In each game, the first row plays the second. By how much does the first row win? 10 means about a draw, 20 a big win and 0 a big loss. Wins can go round in a circle. Each row has two weighted sums of its numbers, A and B, taken from their middle values. A row wins by its A times the other's B, less its B times the other's A.
"-28 18 -27 43 -18 22 -52 37 -29 25 -52 37 3 13 -28 28 -4 -9 -53 29"
"-18 30 2 -10 29 2 2 -28 29 -52 -3 -28 13 13 -18 1 2 9 -10 -17" -> 10
"-4 23 -27 8 -18 -4 -18 30 -19 42 -17 8 -28 17 -53 11 -29 34 -28 -3"
"56 -27 34 12 -11 -18 28 -10 25 -18 33 -3 37 -28 8 -55 46 -9 18 3" -> 7
"24 -9 7 -3 -11 29 7 30 -19 25 33 3 3 -10 30 1 -10 -28 22 17"
"16 -17 -4 -3 -4 8 -4 26 2 29 -3 -17 37 -3 13 -55 -4 9 -10 8" -> 10
"-10 3 16 -10 36 -18 20 -28 -4 -28 -17 18 -28 26 -3 32 -10 -3 30 -10"
"12 14 16 -3 21 -29 -10 -18 7 -28 -3 37 -3 26 13 1 -10 -3 -3 -17" -> 8
"-52 14 -27 8 -29 -4 -10 -18 21 -28 -27 -28 37 -3 3 -20 -4 3 -18 -17"
"45 -52 44 -3 -11 -18 44 -10 29 -10 49 -3 13 -3 17 -20 46 -28 37 -3" -> 8
"7 3 -10 12 -4 26 -4 22 -54 -4 13 3 8 -10 3 1 -54 -3 26 25"
"2 -9 -4 -28 21 2 -4 -18 -4 -4 -52 18 -3 37 -18 1 -4 -28 -18 -52" -> 5
"-4 23 -27 -28 17 -18 -18 3 12 -4 -17 -17 8 8 -53 -5 13 -3 -18 -52"
"32 -2 28 -28 21 -29 56 -53 17 -18 25 -53 26 -18 53 -20 -10 -17 26 -52" -> 18
"-28 27 -51 29 -18 17 -28 22 2 36 -17 50 -18 22 -53 48 -54 30 -18 21"
"32 -17 2 8 -11 8 -28 18 -11 17 13 26 -18 -28 37 6 -29 -3 8 25" -> 11
"-4 3 -4 -28 7 -10 12 -3 2 -18 -27 3 -53 33 -28 -12 2 -3 -3 -52"
"-10 38 -51 29 -11 8 -52 26 -29 51 -10 18 -10 22 8 20 -18 41 -18 46" -> 12
"-18 18 -27 -10 -4 -10 -28 -10 17 2 -17 -3 34 3 -10 -20 8 3 8 -10"
"-4 -17 7 12 -18 26 2 18 -29 7 17 -3 3 -18 30 6 -18 18 13 39" -> 11
"-18 41 -10 8 -54 37 -52 22 -29 42 -52 13 -10 3 3 24 -18 18 -28 3"
"-18 23 -10 -18 -11 8 -10 -10 12 -10 -3 -3 13 -18 -3 -12 29 3 -28 -10" -> 9
"-10 44 -27 25 -29 26 -28 26 -19 39 -10 26 -10 -3 -18 32 -18 34 -18 39"
"2 18 -17 -10 12 -4 12 -28 21 -4 -3 -17 8 22 -28 1 29 14 -10 -17" -> 11
"-18 9 -4 -3 21 -10 -28 -10 36 -10 -3 -17 26 -3 -18 16 13 14 -3 -17"
"-10 14 -17 17 -4 17 -52 18 7 12 29 -17 8 -18 -10 -20 -18 -9 -28 21" -> 11
"24 -9 34 -53 21 -18 28 3 33 -28 3 -28 26 -18 33 -5 -4 -28 44 -10"
"-10 -2 -27 17 25 -29 12 -10 25 12 -17 13 -3 8 -3 1 17 -28 -18 -27" -> 8
"2 -2 -4 33 -11 26 2 22 -11 12 3 -17 8 -28 3 -12 2 -17 -18 29"
"-10 34 -51 -18 21 -4 -10 13 17 -18 -3 -28 8 3 -3 -20 37 23 -18 -10" -> 8
"16 3 16 8 -18 29 -10 18 -11 12 25 -28 -3 -3 43 1 -10 -3 18 51"
"2 -52 7 25 -4 37 -18 18 2 17 29 -53 -10 -18 26 11 -29 -9 26 33" -> 11
"-28 14 -27 29 -11 40 -10 33 -29 54 -52 26 -18 44 -28 42 -29 14 -28 17"
"-10 -9 -4 -18 17 -18 7 -28 7 -18 -17 22 3 13 -18 -12 21 -3 -18 -3" -> 10
"-10 18 -51 -10 17 22 -52 8 -19 7 -10 22 -3 17 -10 -55 17 3 -18 -17"
"2 18 -10 -18 12 -10 7 8 33 7 -17 -53 13 -3 -18 1 8 18 -28 -10" -> 12
"2 -9 7 17 -18 -4 -18 40 -29 17 13 22 -10 -18 -3 -30 -29 -53 13 3"
"-18 -52 -17 -18 40 -10 12 -18 12 2 -17 22 -18 13 -53 -20 17 -17 3 -17" -> 5
"7 -27 20 -3 -29 -29 38 3 25 -18 25 -17 26 -10 8 -55 17 -17 22 -10"
"12 -9 2 2 -11 -4 24 -10 -29 12 3 30 -28 -10 30 24 -18 3 33 3" -> 10
"42 -27 28 -53 17 -10 28 -53 21 -28 17 -17 34 -53 17 -12 17 -17 13 -3"
"-18 9 -27 -10 -29 17 -28 22 -4 21 25 -28 3 -3 13 -5 -18 9 3 42" -> 11
"-28 14 -10 8 -4 22 -52 3 7 -18 -27 -28 13 -3 8 -20 50 23 -28 -10"
"-28 9 7 -53 17 2 -28 -10 17 2 -10 8 -3 22 -18 -5 40 9 -18 -27" -> 10
"-4 9 20 25 -11 37 -28 18 -29 48 -10 47 -18 33 3 51 -4 23 -3 29"
"32 -17 24 -18 36 -10 12 -53 -19 7 25 -28 22 -28 22 -12 -4 -28 30 -17" -> 7
"-4 30 -51 36 -29 -18 -10 26 -19 2 -3 30 -53 26 -18 24 -29 9 -28 17"
"-18 23 -10 -53 21 -4 -18 8 21 -18 -17 -53 13 26 -53 11 -4 9 -3 -17" -> 1
"-4 18 2 -28 29 -29 24 -18 2 -4 -17 13 8 8 -3 6 2 3 -28 -27"
"-4 34 -17 2 -29 26 -4 37 -19 32 -3 18 -28 3 -10 11 -29 41 3 21" -> 9
"12 -9 16 -3 -18 33 12 37 -29 25 17 -10 13 -28 3 16 -18 -9 18 8"
"32 -27 16 43 -18 -10 7 -3 29 -18 13 8 34 3 22 -20 33 -53 8 8" -> 9
"-10 9 -10 8 -4 22 -4 37 -4 -4 -10 -28 44 8 17 -5 13 18 -18 36"
"48 -27 31 25 -29 -18 12 -18 2 -52 29 3 13 -10 43 -30 43 -53 18 -17" -> 15
"51 -27 34 -28 43 -18 24 -28 7 -10 25 -28 26 -28 26 -20 8 -17 22 -3"
"7 9 2 17 -18 17 -10 47 -4 -10 13 8 13 -10 26 11 -4 -17 22 13" -> 12
"7 -2 -17 -28 21 2 12 -18 7 21 -17 30 8 13 -28 -20 17 -9 -10 -17"
"-10 -2 7 12 -18 2 7 22 -29 17 21 3 -3 8 40 1 -54 -3 26 21" -> 14
"-10 14 -17 -18 25 -29 31 -3 -4 -28 -52 34 -10 22 -10 1 25 -17 -10 3"
"59 -52 28 8 -4 -29 47 -10 40 -18 17 -10 30 -28 17 -55 2 -3 26 3" -> 11
"2 -9 -4 36 -18 22 -4 33 -19 7 13 13 8 -28 33 -12 -18 -17 3 29"
"-10 9 -4 -10 -4 17 -10 26 7 7 -10 -10 13 -18 -3 -20 13 14 -53 36" -> 11
"21 -17 24 17 -18 29 2 18 -29 21 13 41 -10 -28 17 16 -29 18 37 8"
"16 -27 2 25 -54 22 -52 18 -19 7 21 -10 13 3 -3 -5 -29 3 8 29" -> 16
"-4 23 16 -28 29 -4 -10 -18 2 -4 -10 13 -18 3 -18 -12 -4 27 -18 -17"
"28 -17 50 -53 21 -18 31 -3 17 -4 21 -28 26 -53 26 -12 17 -17 37 -10" -> 8
"-10 44 -27 25 -18 26 -18 30 -11 29 -10 26 -28 17 -10 20 -10 51 8 13"
"12 -9 -17 -18 25 -10 -18 -3 -4 7 -27 30 -18 8 3 1 17 3 -3 -52" -> 10
"7 14 16 21 -4 17 12 -3 -19 -4 29 -17 13 -53 13 1 -54 -9 26 -3"
"-28 44 -51 36 -4 13 -18 -3 -19 25 -52 18 -3 26 -28 24 -18 30 -53 36" -> 10
"-10 14 -17 -28 12 -54 -4 -10 7 -4 -10 -53 13 3 -18 6 -4 -3 -3 -10"
"16 9 2 29 -18 26 -18 50 -29 -10 39 -10 8 -53 3 11 -10 23 3 29" -> 10
"-18 47 -17 2 -29 29 -28 22 -19 12 -27 37 -18 40 -53 28 2 18 -10 33"
"-28 -2 -4 -3 21 -10 12 -18 2 -4 13 -3 -10 22 8 -5 2 23 -28 -27" -> 10
"-28 18 -10 8 -11 -4 2 -18 40 -18 -17 -17 34 8 -28 -5 43 14 -53 -52"
"64 -27 52 2 -29 -4 20 -10 12 -18 13 -28 18 -28 13 -12 21 -17 37 13" -> 8
"2 -2 -4 -18 33 26 -4 -53 7 -10 -3 18 -18 17 13 -5 25 -28 -3 -27"
"28 -17 28 17 -29 -29 24 22 29 -18 13 -17 53 -28 8 -30 17 -28 33 -3" -> 12
"-28 18 -4 39 -54 22 2 22 -19 32 -10 30 -28 3 -10 45 -29 9 -28 8"
"66 -17 44 12 -11 -18 12 -18 43 -18 36 -10 13 3 3 -20 37 -28 37 -27" -> 10
"16 -2 -10 2 2 22 -18 26 -29 2 21 3 8 -10 26 -5 -18 -9 3 17"
"-18 23 -4 -53 7 -10 -10 3 2 -10 -27 8 -18 17 -18 -20 17 18 -28 -10" -> 5
"24 -17 38 2 29 -18 44 -18 33 -28 13 -28 13 -28 43 -30 2 -53 30 -17"
"7 3 7 -10 7 -10 -4 -18 -19 -4 -3 13 -10 26 -3 20 -29 -28 22 -17" -> 2
"-18 14 7 -53 21 8 -4 -53 17 2 -3 30 -53 47 -18 24 -4 -17 -3 -17"
"7 23 -4 -18 7 -10 7 -28 7 -18 -3 -17 22 37 -10 -12 8 27 -3 -17" -> 9
"-4 -9 -51 12 -18 26 16 22 -11 7 -17 34 -18 -53 43 11 -10 -9 30 33"
"-18 3 -10 -3 12 -54 -18 8 -4 -4 8 -28 26 22 -10 6 13 18 -53 -3" -> 5
"-10 9 -10 -10 36 -18 -10 -10 2 -18 -27 -10 22 22 -18 1 40 -3 -10 -10"
"12 -2 -4 21 2 29 2 26 -19 -4 29 -17 13 -28 13 -5 -4 -3 26 29" -> 11
"-18 34 -17 55 -4 29 -18 8 -19 57 -52 44 -18 26 -18 24 -18 38 -10 17"
"-28 3 12 -53 29 -29 20 -3 21 -4 8 3 13 30 8 6 -10 14 -53 17" -> 10
"12 3 12 -28 25 -10 -10 -18 -19 -4 -3 41 -28 3 -10 28 -18 -53 22 -27"
"2 -52 16 -28 -11 -4 12 3 -29 7 17 30 -28 22 17 20 -4 3 8 17" -> 13
"12 3 -4 -10 -18 26 12 33 -19 7 33 -3 13 -10 -10 1 -10 3 -3 17"
"-52 30 -17 25 -4 29 -4 3 -54 32 -52 34 -10 3 -18 1 -10 27 -3 36" -> 11
"-18 -17 -27 -3 12 -10 16 -18 -4 -10 -10 -10 3 -3 8 24 21 -3 -10 -3"
"-28 -9 -10 33 -18 8 2 3 -11 -4 21 -28 22 -28 3 1 -18 14 3 29" -> 8
"16 -17 7 21 2 26 -18 26 -11 17 29 3 -10 -3 40 20 -18 -9 26 17"
"-18 30 -17 17 -18 37 -18 13 2 32 -17 53 -28 26 -28 48 -4 18 -28 36" -> 14
"-4 9 -4 2 -18 13 -28 8 -19 7 21 -28 26 -28 17 20 -18 23 -10 25"
"7 -2 -4 -10 43 -54 16 -28 33 -10 -17 -10 -28 13 -10 16 21 -3 3 -10" -> 17
"2 -2 -51 -18 12 -29 7 -10 2 17 -17 22 -18 8 -10 -12 25 -9 -28 -27"
"2 27 -27 8 -29 17 -52 8 2 25 -17 30 -3 22 -3 24 -29 18 -28 17" -> 10
"-18 14 -10 2 -11 -18 -10 -3 -4 -10 3 -17 18 -10 -28 6 25 23 -53 -10"
"-28 -27 16 17 -18 40 7 26 -54 7 8 -10 -10 -18 40 6 -54 -17 8 25" -> 10
"-10 -17 -10 8 17 -18 2 3 12 -28 -10 26 -28 8 -18 -20 -4 -17 8 -17"
"7 18 7 -10 2 17 -28 3 -11 12 -10 -53 30 -28 3 -20 8 18 -18 -10" -> 15
"-18 -2 -27 29 -18 26 -18 18 -19 45 -52 26 -28 13 -28 32 -10 3 -28 13"
"-28 -27 12 2 -11 37 -10 8 -4 12 3 -10 -10 -53 13 6 -54 -3 -28 13" -> 12
"-28 38 -17 25 -29 40 -28 22 -11 29 3 -3 -28 3 -28 35 -10 34 3 3"
"16 -27 12 8 -18 2 2 3 2 12 21 37 -28 3 13 20 -54 -9 26 17" -> 11
"-52 14 -51 -10 29 -10 16 -18 36 -10 -3 -28 -3 -3 -53 20 17 27 -10 -52"
"-4 -17 -10 -3 25 -18 20 -28 17 -18 3 13 3 13 -28 6 17 -17 -10 3" -> 8
"7 3 7 2 -54 13 -52 26 -11 17 36 -10 18 -28 33 1 13 -9 -18 29"
"-4 44 -17 46 -4 8 -28 37 -29 48 -27 13 -28 -10 -28 42 -4 48 -28 46" -> 12
"-52 14 -27 29 7 17 -10 33 -19 21 -3 13 -18 22 -18 20 2 48 -28 13"
"45 -17 24 2 -29 -18 24 13 29 -28 33 -28 37 8 30 -20 17 -28 33 3" -> 9
"21 -17 47 -18 2 -18 20 -28 2 -28 33 -28 30 -10 8 -20 2 -28 40 -10"
"56 -52 47 17 -29 -29 -4 8 40 -28 25 -17 37 -28 3 -20 37 -17 26 17" -> 8
"48 -27 24 2 -54 -4 -4 8 36 -28 8 8 -3 -18 13 -20 13 -28 44 -10"
"2 -2 7 -3 17 8 12 -53 17 -10 -27 26 -53 13 -18 20 -10 -9 13 -27" -> 4
"24 -27 2 -10 33 -10 24 -28 2 -18 21 -10 3 3 22 -30 8 -17 8 -52"
"-18 -27 12 -28 7 8 16 -53 2 2 -52 8 -28 37 -10 11 -10 3 -10 -17" -> 10
"7 44 -51 25 -4 8 -18 18 -29 29 -10 8 -10 26 -10 28 -10 18 -53 36"
"2 9 -10 -18 25 -4 2 -3 17 -10 -52 3 3 -10 -28 -5 25 14 -18 -27" -> 9
"-10 3 -27 8 2 37 -28 -10 -11 -4 3 -3 18 -10 -18 -12 37 -9 -10 -52"
"35 -27 34 -18 7 -29 20 -3 43 -10 46 -3 -18 -28 30 -20 29 -17 26 -10" -> 7
"16 -17 28 -28 33 -4 35 -18 29 -28 21 -53 26 -18 17 -30 2 -28 18 -17"
"-4 -17 2 2 21 -4 2 3 2 12 -27 3 -18 3 -3 20 -4 3 -3 -3" -> 10
"-10 9 -27 46 -29 47 -18 26 -29 29 -10 50 -10 30 -18 39 -10 48 -53 33"
"-18 -27 2 33 -4 26 2 -18 2 12 25 -53 26 -10 -10 -30 2 18 -3 8" -> 10
"21 -2 -10 21 -18 -4 7 30 -29 12 33 34 -28 -3 40 -5 -18 -17 13 48"
"-10 -17 2 -18 -4 -10 2 30 -4 -10 3 -3 22 -3 -18 6 -4 44 -18 13" -> 5
"-10 -17 16 12 12 -29 -4 13 -11 12 25 -17 3 -3 17 -12 -4 -9 -10 36"
"12 -27 41 -18 2 -4 38 -18 12 -52 36 -10 8 -18 50 -20 25 -28 30 3" -> 11
"2 -17 41 -10 2 -29 20 -18 29 -52 33 -3 -3 -28 55 -12 43 -9 26 -10"
"-10 3 -17 -18 17 2 -4 -18 21 -4 -27 13 -10 26 3 11 17 -9 -3 -52" -> 12
"2 -9 -4 -28 7 13 -10 -18 7 36 -3 18 -10 13 -28 -12 17 -3 3 -17"
"12 -17 34 -10 25 -18 56 -3 7 -28 36 -28 22 -10 37 -20 -4 -28 18 3" -> 6
"21 -17 38 -28 17 -10 38 -10 36 -4 25 3 8 -28 26 -55 17 -17 33 -27"
"-10 38 -51 17 -29 2 -28 13 -11 7 -10 -17 13 -10 -10 -5 29 3 3 -52" -> 10
"45 -27 41 -10 -18 -18 31 -28 40 -10 36 -17 26 -10 13 -30 40 -28 3 3"
"16 3 20 -28 -18 -18 12 -28 21 -10 -17 34 -28 30 -18 -5 -10 -28 22 -27" -> 12
"2 -17 24 -3 -11 22 -52 33 2 -28 29 -10 -28 -18 17 1 -18 3 3 36"
"-4 18 -10 2 17 -4 16 -53 21 12 -27 18 3 17 -10 -12 -4 -3 40 3" -> 7
"38 -27 28 -53 25 -29 41 -10 21 -28 17 -17 -10 -10 37 -12 13 -53 30 -27"
"-28 27 2 -18 29 -18 2 -10 25 -10 -27 -17 -18 22 -10 16 17 18 -18 -27" -> 10
"2 18 2 -28 12 -18 7 -3 2 -10 -10 13 -10 22 -10 16 2 -9 37 -17"
"-18 -27 20 21 -11 2 -4 30 -19 -18 21 -17 8 -18 26 -5 -10 -3 -10 8" -> 10
"-10 23 -10 -10 17 2 -18 -28 55 -28 3 13 37 -3 -3 -20 29 9 -3 -27"
"-10 34 -51 25 -29 26 -52 26 -4 42 -27 41 -18 13 -18 45 -29 44 -3 8" -> 13
"2 -2 2 17 -29 26 -28 33 12 2 13 -28 18 8 8 6 -4 -17 13 29"
"35 -9 31 -53 17 -29 35 -53 -4 -18 25 -3 22 3 37 -12 13 -28 30 -52" -> 9
"16 9 -10 17 2 26 20 18 -4 -4 46 -28 8 -28 26 11 -29 14 3 13"
"-4 -2 2 -18 21 2 7 -18 -19 -18 -10 -3 -53 13 -18 11 -10 -28 26 -17" -> 13
"12 -2 2 2 -29 13 -28 33 -29 -4 13 -10 3 -28 33 -12 -18 -17 -3 29"
"-4 14 2 -28 17 -4 2 -10 7 -18 -17 -53 -10 13 -28 16 2 3 -28 -17" -> 12
"-4 18 -4 -28 17 2 -10 -18 25 -4 -17 -3 30 3 -3 16 8 14 -10 -3"
"32 -52 47 -10 -18 -10 38 -18 7 -18 49 -10 3 -18 37 -30 13 -28 -3 -17" -> 9
"2 -9 -10 -28 40 -18 -28 -18 17 12 -52 22 -18 30 -53 -12 29 9 -18 -10"
"-10 3 -10 33 7 22 -18 50 -19 12 17 8 -18 -53 30 -12 -29 -17 33 -3" -> 5
"12 27 -17 -3 12 -4 -28 -18 12 -10 -27 -53 8 -3 -53 -12 25 14 -10 -3"
"-52 62 2 46 -11 29 -52 18 -29 29 -17 22 -10 -10 -10 35 -18 23 -53 29" -> 15
"-4 41 -17 55 2 29 -52 8 -29 29 -27 34 -10 30 -53 42 2 67 -53 3"
"-4 3 -4 25 -29 17 -52 22 -29 2 -10 41 -18 8 3 39 -4 -9 -3 29" -> 11
"-10 9 -17 -53 7 -4 20 -18 -11 -18 -27 -10 3 8 -10 -12 -10 -3 -18 8"
"12 -17 31 -10 -29 13 -4 22 -19 12 29 13 -3 -28 40 16 -29 -9 26 36" -> 8
"-4 -2 -4 8 -18 -4 -10 8 2 -4 21 -17 22 -53 -10 -5 -18 27 -28 3"
"7 -9 2 8 -29 26 -18 8 -11 -4 25 -17 8 -28 33 -5 -18 23 8 17" -> 12
"-18 34 -4 43 -18 22 -4 -3 -29 42 -10 22 -10 8 8 24 -10 30 -10 13"
"2 -9 7 -28 33 -29 16 3 12 -18 -27 -3 3 13 -28 11 17 -3 -53 -17" -> 10
"-4 -2 -4 -18 33 -10 2 -53 -11 7 -17 13 -3 13 17 16 -4 -3 -18 -17"
"-4 23 -10 2 29 -10 16 -28 -4 -28 -3 18 -10 13 -3 11 -10 -9 13 8" -> 13
"-4 -9 -4 21 -4 22 -18 26 -19 12 3 34 -18 -28 53 -12 -29 -28 -10 8"
"12 -9 2 21 -29 47 -4 37 -11 7 8 -28 18 -18 22 24 -4 -3 -10 42" -> 7
"16 -2 2 -28 12 -54 20 -10 17 17 -17 22 -3 30 3 24 2 3 30 -27"
"-10 14 16 17 17 2 -4 -53 25 -4 -10 -53 -3 8 -18 -20 25 9 -28 -17" -> 13
"42 -17 28 -3 17 -29 44 -18 17 -28 33 -28 8 -18 13 -30 -4 -3 40 3"
"-4 18 -4 2 -4 -18 -10 8 -19 -10 -3 3 8 -3 3 -5 37 -17 8 -52" -> 10
"21 -9 47 -18 -54 8 35 -18 21 -52 36 8 40 -3 22 -20 17 -28 33 3"
"-18 3 -10 -28 17 -18 -18 3 7 -4 -27 -28 13 22 -28 -20 25 3 -10 3" -> 15
"-10 -9 -4 -28 7 -29 -4 3 7 -4 -17 -3 -10 40 -10 -5 13 -17 -10 -27"
"-10 3 7 -53 2 -4 24 3 29 17 -17 8 -18 17 -3 -12 2 -3 -18 -52" -> 6
"7 -9 -17 -10 29 -18 2 8 17 -10 -10 -28 -10 26 -18 -20 -4 3 -18 3"
"-4 3 -4 -18 36 -29 -4 -3 12 -4 -27 13 -18 26 8 -20 17 -9 13 -17" -> 10
"-4 9 2 12 -18 13 -10 -18 7 -4 -27 -28 40 -10 -18 -30 21 23 -3 -52"
"16 18 7 -18 21 -29 24 -28 17 2 -27 3 -53 33 -18 -12 21 -28 -3 -27" -> 12
"-28 38 -27 12 2 13 -4 30 -29 17 -10 3 -3 3 -28 48 -29 41 3 25"
"-10 23 28 -53 17 8 -28 -28 7 -4 -17 -3 22 17 3 1 -4 23 -28 -52" -> 3
"7 14 -17 -10 49 -18 24 3 -4 2 -10 18 -53 44 3 20 -29 -28 40 -27"
"24 -17 2 21 2 33 -4 30 -54 29 21 -10 -18 -28 13 1 -18 9 26 29" -> 3
"-18 9 -4 17 25 -18 2 -3 12 -18 -27 -17 -18 26 -18 -20 33 -17 13 -27"
"24 -17 24 -18 -11 8 -18 26 -11 12 17 -3 3 -18 8 -12 -18 -3 18 17" -> 12
"-10 34 -17 8 -11 37 -52 -3 7 -18 -52 -28 8 -28 -28 -30 25 -9 -28 3"
"-28 18 -51 21 -29 26 -52 30 -19 51 -10 22 -10 33 -18 35 -18 48 -10 36" -> 11
"-4 30 -27 25 -29 13 -52 30 -29 7 -17 47 -53 47 -18 39 -18 38 -18 29"
"-10 -17 16 25 -18 8 12 40 -29 -4 21 -3 -3 -28 22 20 -4 -3 8 8" -> 11
"-28 30 -51 17 -29 33 -18 18 -11 57 -27 22 -18 37 -18 24 -29 38 -53 13"
"-4 14 16 -10 25 17 7 -28 12 -18 -17 -3 26 8 -18 -12 17 -17 -3 -10" -> 10
"-4 14 12 2 17 -4 -4 -18 25 -4 -27 -3 -18 13 -3 6 2 -53 -3 8"
"-10 18 -4 -53 25 -10 16 -10 17 -18 -17 -17 13 13 -28 -20 8 3 8 8" -> 14
"-28 30 -10 39 -29 47 -28 22 -29 36 -10 22 -18 3 -10 24 -18 38 -28 39"
"-18 14 -4 43 -18 2 -28 30 -11 7 -27 47 -53 3 3 24 -18 27 -3 25" -> 10
"12 -17 -51 -28 21 -10 24 -28 2 7 -10 13 -53 33 8 11 -54 -3 13 -10"
"-18 44 -27 17 -29 8 -52 37 -29 36 8 47 -10 -3 -53 39 -29 18 -28 33" -> 6
"-28 -2 -10 -3 7 22 -28 3 -29 -4 -10 -10 26 -3 -18 -20 33 -28 -3 -27"
"-4 3 7 8 -11 26 -4 13 -29 29 46 13 -3 -10 30 -5 -18 -9 3 25" -> 9
"2 -27 -10 -10 17 -18 -10 -18 -4 7 -17 13 -53 3 -10 11 2 23 -18 -52"
"2 -17 28 -18 25 -54 35 -28 17 -28 43 -10 30 -28 37 -20 -4 -28 8 -17" -> 10
"-28 41 -17 17 -29 26 -18 30 -54 25 -17 26 -28 17 -18 42 -10 30 -10 3"
"16 3 41 -53 7 -29 28 -18 2 -52 13 -17 -3 8 50 -30 17 -28 26 -52" -> 11
"-10 9 24 -28 7 -29 16 -10 12 21 -17 34 -18 8 3 1 -10 -9 -10 -52"
"-4 38 -27 2 12 -4 -18 3 29 -10 -17 -17 47 -18 -18 -5 29 3 3 -17" -> 10
"-18 44 -51 39 -4 22 -28 -3 -29 12 -10 26 -3 -10 -18 24 -29 41 -28 25"
"2 -17 -4 -18 29 -18 -18 -18 2 -52 -27 22 -10 30 -28 -5 -10 -3 -10 -10" -> 3
"-4 3 -4 -18 -4 13 -18 3 -11 7 3 3 26 -10 -18 1 17 -3 -3 33"
"48 -52 52 2 17 -54 31 -3 2 -28 43 13 13 -28 37 -30 21 -53 22 -10" -> 9
"-18 23 -27 -3 2 26 -52 33 2 57 -10 22 -28 26 -18 35 -10 44 -28 25"
"-4 -2 -4 -28 49 -29 -18 8 7 -28 -27 -10 -28 3 -18 -20 25 -3 -18 -52" -> 10
"-18 9 -17 17 -29 17 -10 47 -11 32 -10 18 -10 22 -18 35 -18 18 -28 57"
"-4 9 -10 -28 21 -10 -4 3 12 -10 -27 -3 8 8 -28 -12 -4 9 -10 -10" -> 11
"-18 30 12 -18 17 -18 -4 -28 43 -10 -52 3 18 22 3 11 21 14 -10 -3"
"69 -52 52 39 -54 -54 28 -3 36 -52 29 3 37 -53 13 -20 33 -9 -3 -10" -> 11
"-18 -2 -4 2 -4 8 -10 -53 43 2 3 -17 -3 17 -53 6 37 -3 3 -27"
"21 18 7 29 -18 50 7 30 -29 -10 17 -17 22 -3 17 -20 -18 18 22 8" -> 7
"24 -27 52 -53 21 -10 28 -10 7 -10 33 -53 8 -18 46 -12 33 -17 40 -27"
"-4 -9 7 -28 36 -10 12 -28 -54 -10 -10 41 -53 13 -10 -20 -18 -28 -3 -17" -> 10
"-28 23 -10 8 -18 26 -18 26 -19 32 -52 -3 -18 22 -18 28 2 54 -28 21"
"7 -27 -10 17 -54 26 -10 22 -11 32 46 -10 18 -18 43 11 -29 3 30 25" -> 10
"21 -17 31 -53 52 -54 53 -10 17 -4 17 -10 22 -28 43 -12 29 -17 13 -52"
"12 -27 31 8 2 -18 35 3 40 -28 52 -3 37 -53 26 -55 21 -17 47 -3" -> 11
"12 3 -10 -10 -4 8 -10 33 12 2 8 -17 26 -53 3 -5 -4 34 -18 3"
"51 -52 50 -10 2 -29 38 -3 25 -10 17 -53 18 -53 22 -20 -4 -53 50 3" -> 10
"-52 27 -4 33 -18 56 -18 56 -29 21 -10 22 -28 37 -18 16 2 18 -28 3"
"-4 3 2 -10 -4 22 -18 3 -19 -4 21 -28 22 -28 33 -5 -4 -3 -10 39" -> 9
"-18 -27 -27 12 -18 37 -10 13 2 17 17 -28 47 -18 8 -55 -18 27 -18 21"
"-10 27 -4 -3 17 -54 -4 -10 2 7 -17 8 -28 22 -10 11 17 -3 -28 -17" -> 16
"-18 18 2 -18 17 2 -52 -18 12 -28 -27 -17 18 17 -28 1 17 -3 -18 -17"
"-10 18 -17 25 7 17 -28 13 -29 17 -17 -10 -10 -3 8 -12 8 9 -53 8" -> 12
"-10 23 -10 52 -18 13 -18 40 -11 -52 25 3 8 -28 22 32 -18 3 3 33"
"-4 9 -10 2 17 -29 16 -10 -29 -10 -27 30 -28 33 -3 11 -10 14 22 -17" -> 2
